(in the rows, 128 means zero)
which system made each run:
J515, path 1 (10 x 18):
[[ 87 149 139 110 134 141 199 147 135 148 115 100 135 114 115 189  83 104]
 [128 156 179  95 128 125 136  83 147  83 115  93 105 117 117 172 190 132]
 [106  55 124 112 108 114  99  98 113  93 171 163 102 120  80 148 121 155]
 [168 112 128 144 141  99 126  97 100  74 108 160 172 114 151 111  80  95]
 [138 136 114 133 139 128  95 147 109 117 113 128 105  97 145  20 158 129]
 [155 127  80 144 122 150 113 166 137 200 143 194 122 152 140 120 134 129]
 [108 170 142 125 109 112 139 151 140 195 120  69 168 123 158 141  94 103]
 [101 170 147  96 124 160 187 137 154 116 152  88 102 160  99 133 172 121]
 [125  93 154 145 100 121  93  80 161 113 151 122 125 169 105 202 133 169]
 [111  85 126 135 136 115 157 104  78  69 123  97 159 115 104 125  72 142]]
J475, path 2 (10 x 18):
[[165 154 130 145 144 130  55 149 153 126 135 155  79 139 132 120 166  86]
 [ 86 104 131 110  75 119 154 134 171 188 149 148 141 101 138 116  85 141]
 [163 185 126 110 132 129 164 114  91 122 143  87 180 176 137 132 164 101]
 [109 106 157 147 130 128  77 140 170  94 167  97  62 152  95 117 122 140]
 [123  88 111 150  99 147 179  82 140 132 111 170 177 140 133 150 103 175]
 [137 147 122 138 173 115 100 142  54 108  93  51 144 131 132 120 132 127]
 [126 104 109 147 156 165 130 152 161 105 127 180  56  99  90 135 125 127]
 [120 134 128 125  98 115 120 102 130 191  75 150 173  96 176 160 142 141]
 [125 155 121  63 157 110 147 165  75 119 166  83 112 109 102 118 133  88]
 [143 135 156 142 106 133  99  99 206 102 141 182  96 143 126 141 150  90]]
J813, path 3 (10 x 18):
[[ 73 146 134  75 101 130 118 154 112 155 165 111 101 159 105 106 181 114]
 [161 123 154 118 120 108 138 108 169 117 183 119 139 178 120 193  92 123]
 [ 92 109 147 153  92 124 137  81 114  75 122  74 167 121 114  81 117 141]
 [162  98 106 141 177 144 131 142  97  94 121 163 103 188 133 103 139 178]
 [148 103  99 204 129 136  79 128 134 151 105 127 141  84 124 146  87 136]
 [ 90 155 116 110 156 153 187 167 105 152  63 138 121  94 149 106 128 112]
 [169 163 133  98 141 128  93 135 145 162 140 122  93 103 126 181 197 130]
 [ 55 107 148  92  78 113 134 120 142 139 164 135 124 113  94 159  98  89]
 [166 149 165  82 130  99 167  82 127  77 133 121 158 154 155 128 138 116]
 [132  88 120 155 110 124  65 110 117  86 173 117 107 136  96  70 147 144]]
J927, path 4 (10 x 18):
[[156 112  95 127 150 121 127 157  84 113 187 140 134 180 104 117  83  97]
 [141 153 145 208 124 145 116 123 187 118  91 106 135 124 155  94 107 111]
 [113 120 100 111 134 159 157 155  98 164 124 120 115 147 125  93 168 206]
 [149 147 107 150 155 135  99 149 111 159 122 123 131 152 108 219 118  98]
 [ 74 129 174 129 131 127 150 127 173 109  93  79  97  72 124 135  95 138]
 [148 123 120  83 125 138 162  82 102 110 123 165 139 128 120 158 201 162]
 [126  94 137 125 124  79  43 125  99 114 152 130 125 119 115 149  90  90]
 [135 124 127 135 128 134 191 121 162  92 116 167 133  90 143  68  81 106]
 [157 153 109 119 107 126  87 120 101 158 129 135 147 140 156  73 210 136]
 [116 112 102 131 133 130 118 190 127 168 185 133 102 152 102 130  73 106]]
J980, path 5 (10 x 18):
[[ 82 109 149 102 146 110  73 166 121 151 112 109  63  95 123 136 133 155]
 [156 133 109 114 129 142 193 100 139 123 127 174 150  84 107 189 112 100]
 [100 149 172  86 108  86  71 106 108 116 111 101 126 121 152 105 172 104]
 [159  90  98 104 123 131 154 137 147 114 205 182 105 124  93 114 102 126]
 [125 144 144 168  87 106  90  91 127 136 100 130 195 157 172 106 120  90]
 [138 124 113 106 156 132 160 181 116 126 173  92 102 145 124  56 107 160]
 [153 148 101 210 117 173 108 119 153 150 108 146 150 157 124 159 150 117]
 [ 64 118 159 105 135 115 143 161 124 159 100  72 113 131 146 125  98 178]
 [175 149 103 139 156 169 175 107 123  95 132 117 125 118  82 188 168 124]
 [ 66 102 174 122 110 105  58 110 138 122  92 134  92 113 136 144 145 140]]
J927, path 6 (10 x 18):
[[189 134  97 133 133 148 113 129 143 159 151 177 121 176 144 121 185 161]
 [ 88 117 110 164 108 122  96 158 108 175 142  80 149 126 112 137  70 118]
 [130 178 149 122 169 156 212 141 154 106  92 109 112 144 143 138 126 121]
 [135 117 133 134 110 133  66  94 130 135 135  99 109 117 105 166 202 177]
 [ 86  76 124 115 136 114 150 133  96 112 128 159 132 140 106 167  57 124]
 [182 162 153 140 153 114 131  97 139  85  87 107 146  80 162 115 138 107]
 [ 96  89 104 105 110 137  96 137 106 126 149 171  84 112 103  72 175 147]
 [163 127 111 133 122 108 126 138 132 176 136 183 170 141 165 155  78  97]
 [111 176 142 127 119 127 139 145 136 129 134  45 129  83 125  71 127  93]
 [125 133 126 113 115 161 151 126 159 137 155 172  98 198 117 139 184 148]]
J980, path 7 (10 x 18):
[[112 133 145 139 117 115 153  82  89  73  86 114 184 139 147  96 116 102]
 [181 110 109 129 172 126  84 156 114 105 156 125  77 126 126  68 146 164]
 [119 112  90 187 106 152 114 141 140 177 106 177 151 100 127 136  92 106]
 [114 176 153  84 158 110 168 164 104 155  94  81 140 136 175 122 118 122]
 [155 158 113 130 123 165 128 131 163 129 177 109  86 112  77 152 191 122]
 [ 57  94 162 119  82 117 114 100 152 149 110 170 134 159 137 173 114 141]
 [165 121 135  94 145  99 165  99  94  75 157  75 167 129 117 136 104 143]
 [127 116 121 176 126 150  75 114 127  72 116 152 100 130 104  78 168 108]
 [141  84 111 130 141 108 122 153 134 172 112 178 132 113 168 118  68 171]
 [146 184 100 137 140 138 154 143  77 141 113  74 172  98 127 120 131  76]]
J756, path 8 (10 x 18):
[[116 127 113  70 144 118 154 191 106 160 179 139 102 147 124 100 102 111]
 [151 174 152 170  95 136 109 100 190 129 133 109 150 144 133 154 138  74]
 [ 71 114 145 106 106 125 156 142 121 137 138  83 124 153 131  68 126 185]
 [181 131 110 159 149 146 132 110 117 101 156 119 143 189  95 192 129 126]
 [ 81  97 147 182 132 129  89 127 130 103  74  97 112  97 132  98  97 152]
 [177 117  87 109 164 158 191 129 109 133 118 175 130 119 124 147 146 175]
 [118 134 128 140 127 107  36 130  94 147 100 122 120  90 128 155 150  95]
 [105 124 140  78 136 130 194 152 167 138 133 170  93  82 132 122  91 116]
 [160 169 143 106  92 112 105  79 122 138 134 116 173 131 149 140 196 104]
 [ 76  98 143  95 118 101 117 158 122 114 183 115  93 151 103  84  91 116]]
J515, path 9 (10 x 18):
[[132 167 127 125 100 156 137 133 189 144 147 149  98  77 116 111 165  81]
 [ 96 114 154  79  78  99 129 112 138 176 147 158 152 170 159 146 130 146]
 [155 149 131 122 119 107 139 121 115  98 198  59 158 152  99 124 103  90]
 [ 96 116 153 184 111 152 121 108 168  75 107 136 112 181 126  87 131 134]
 [170  86  95 148 147 131 128 125 101 142 128 117 148 146 140 120 117 223]
 [112 150  93 179 157 155 111 156  74 130  85  95 137 111 104 144 121  87]
 [121 141 151 115 171 142 151 158 176 136  78 146  62  96 151 141 132 148]
 [136 127 106  91  94 129 133  97 115 172 142 136 148  71 105 183 178 142]
 [ 85 128 163  76 128  88 116 133 105 105 137 141 118 140 121 157  96  59]
 [178 124 151 121 111 113 143  86 189  75 169 137 121  99 132  85 124 123]]
J475, path 10 (10 x 18):
[[113 121 138 147 134 141 160 128 179 127 113 139 111  89 109 205  72 110]
 [120 157 149  94 119 126 149  87 110 116  79 102 147  83 148 125 193 138]
 [138  92 122  77 148  98  77 140  87 109 172 159  84 136 102 143 143 120]
 [126 115 143 155  93 109 126  97 166 113 120 173 161 101 143 127  67  73]
 [140 153 128  99 128 115 154 136 101 125 118 106 146 126 171  31 150 141]
 [165 119  86 150 132 145  77 164 126 149 188 154 101 174 104 117 142 122]
 [ 85 135 147 170  95 138 153 134 177 169 108 108 155 141 145 142  64 120]
 [154 164 121 110 150 150 185 125 110 118 129  62 135 141 124 124 179 170]
 [106  95 130 150 132 140  60 124 128 113 141 131  78 155  82 184 155 141]
 [104  95 145 129 126 116 174  99 140 114  90 141 155  93 136 171  61 142]]
J813, path 11 (10 x 18):
[[167 144 147  91  91 111 133  90 185 120 182 143 125  92 122 142 151 101]
 [ 84 113 148  99  72  98 107 106 107 114 158 139 156 178 132  80 132 102]
 [201 127 127 142 149 111 134 130 138  96 180 109 144 178 142  94  88 133]
 [113 119 107 215 100 165 111 122 142 127 113 105 151 146 120  72 123 149]
 [132 128 105 138 171 148 158 178 105 173  94 119 126 166 157 129 109 187]
 [136 153 105 165 145 158 121 133 124 150 108  71 123  80  92 194 144 128]
 [ 52 125 162  88 138 140 162 139 137 126  80 139  83 109 116 171 136 136]
 [168 116 136  72 130 100 120  80 113 111 142 144 133  86 119 193 162 141]
 [ 89  99 143 114 109 104  94 108 101  69 141 161 117 112  99 105 117  68]
 [189 122 135 119 134 108 139 111 160 104 136 192 135 130 172  75 115 121]]
J756, path 12 (10 x 18):
[[132 102 117 118 104 121 197 104 130 131 142 139 186 108 134 131  63 139]
 [153 173 124 129 162 126  97 131  73  94 104  92 129 148 137  93 179  96]
 [123  84 117 148 119 140 102 158 188 147 168 169  71 126 110 112 105 154]
 [121 146 115 149 100 132 168  99 110 161  88 126 212 131 154 155 113 120]
 [129 157 139  94 183 117 114 175  96 114 132  59  78 127 120 107 152 131]
 [126 105 128 160  96 163 127  98 199 123 146 180 100 130  94 173 145 136]
 [ 97 113 146 108 111  93 135 104  76 139  89 102 185 127 166 126 101 152]
 [182 144 107 110 183 135 141 150 109  75 168 114  86 116  87 120 142 103]
 [103 105 140 175  87 135  75 100 179 137  97 189 120 123 147 112 143 129]
 [138 120 105  86 133 107 177 147  81 169 141 115 177 120 147 120  87 153]]

runs to name:
path 13 (2 x 18):
[[158 154 136 160 144 109 102 123 113  84 105  90 150  98 150  64 112  83]
 [144 118  87 131 131 163 142 165 144 154 152 180  92 145 129  59 156 160]]
 : J756
path 14 (2 x 18):
[[170  95  97 160 182 149 150 148 119 109  92 172 106 119 140 110 100 174]
 [132 137  92 169 127 142  86 133 105 175  75 140 140  67 139 133 146 121]]
 : J813
path 15 (2 x 18):
[[152 116 108 160 105 148 189 112 172 117 151 128 157  90 118  89  84 136]
 [113 157 122 144 134 143 103 139  82 147  90 106 141 189 150  96 189 149]]
 : J475
path 16 (2 x 18):
[[113 121 177 109 127  90  48 116 153 128 121 118  85 102 133 175 141 117]
 [129  95 107  92 107 128 193 109 128 108 167 173 141  82 103 108  95 120]]
 : J515
path 17 (2 x 18):
[[120 107  91 144 113 147 133 141 126 129 171 100 116  53  64 121 107 115]
 [ 98 155 161 119 133 136 159 114 140 125  63 174 132 179 170 150 148 107]]
 : J813
path 18 (2 x 18):
[[148 111 111 155 148 153 155  86 123  93  70 171 135  70 117 167 133 139]
 [133 112 121  83 155  99  88 134  76 141  92 161 109  78 150 116 162 143]]
 : J756
path 19 (2 x 18):
[[ 70 116 172 129 117 114 128 134 153 105 137 123 113 176 114 165  68  92]
 [171 123 140 123 121 121 177  72 141  87 129 102 164 102 144 106 137 175]]
 : J813
path 20 (2 x 18):
[[183 160 102 149 122 128 104 142 133 203 129  90 156 101 156 136 149 155]
 [ 48 149 127 110 122 160 160 173 114 157 126 108 101 148  94 141 133  97]]
 : J980
path 21 (2 x 18):
[[176 141 139 125 144 119  83 148 170 117 174 129  71 144 134  85 159 132]
 [ 85  99 104 166  57 148 134 112 142 167 144 157 176 144 115 120  99 127]]
 : J756
path 22 (2 x 18):
[[131 136 134 201 110 161 105 112 166  84 135 107 117 159 108  80 144 123]
 [124  83 106 155 138 139 135 140 113 157 107 143 140 173 150 119 105 216]]
 : J515
path 23 (2 x 18):
[[124  75 104 145 172 140 134 127  82  77 107 147 110 129  91 165  95 159]
 [151 130 142 156 161 113  89 107 119  94  57 130 122  58 150 134 121 114]]
 : J980
path 24 (2 x 18):
[[140  78 148 123 127 119 113  95 153  86 132 207 106 173 137 145 127 153]
 [157  96 101 147 111  96  99 105  85 120 132 126 184  80 140  85  84 125]]
 : J813
path 25 (2 x 18):
[[101 157 144  80 116 136 167 160 162 131 159 152  92 145 129  82 137  84]
 [165 141 146 123  79 106 101  88 161 153 179 109 164 170 146 145 151 143]]
 : J813
path 26 (2 x 18):
[[214 159 121 124 130 115 125 112 160 167 139 147 151 104 161 167 151 122]
 [ 42 133 131 100  90 128 109 150  99 151 134  98 119 103 107  88 139  93]]
 : J756
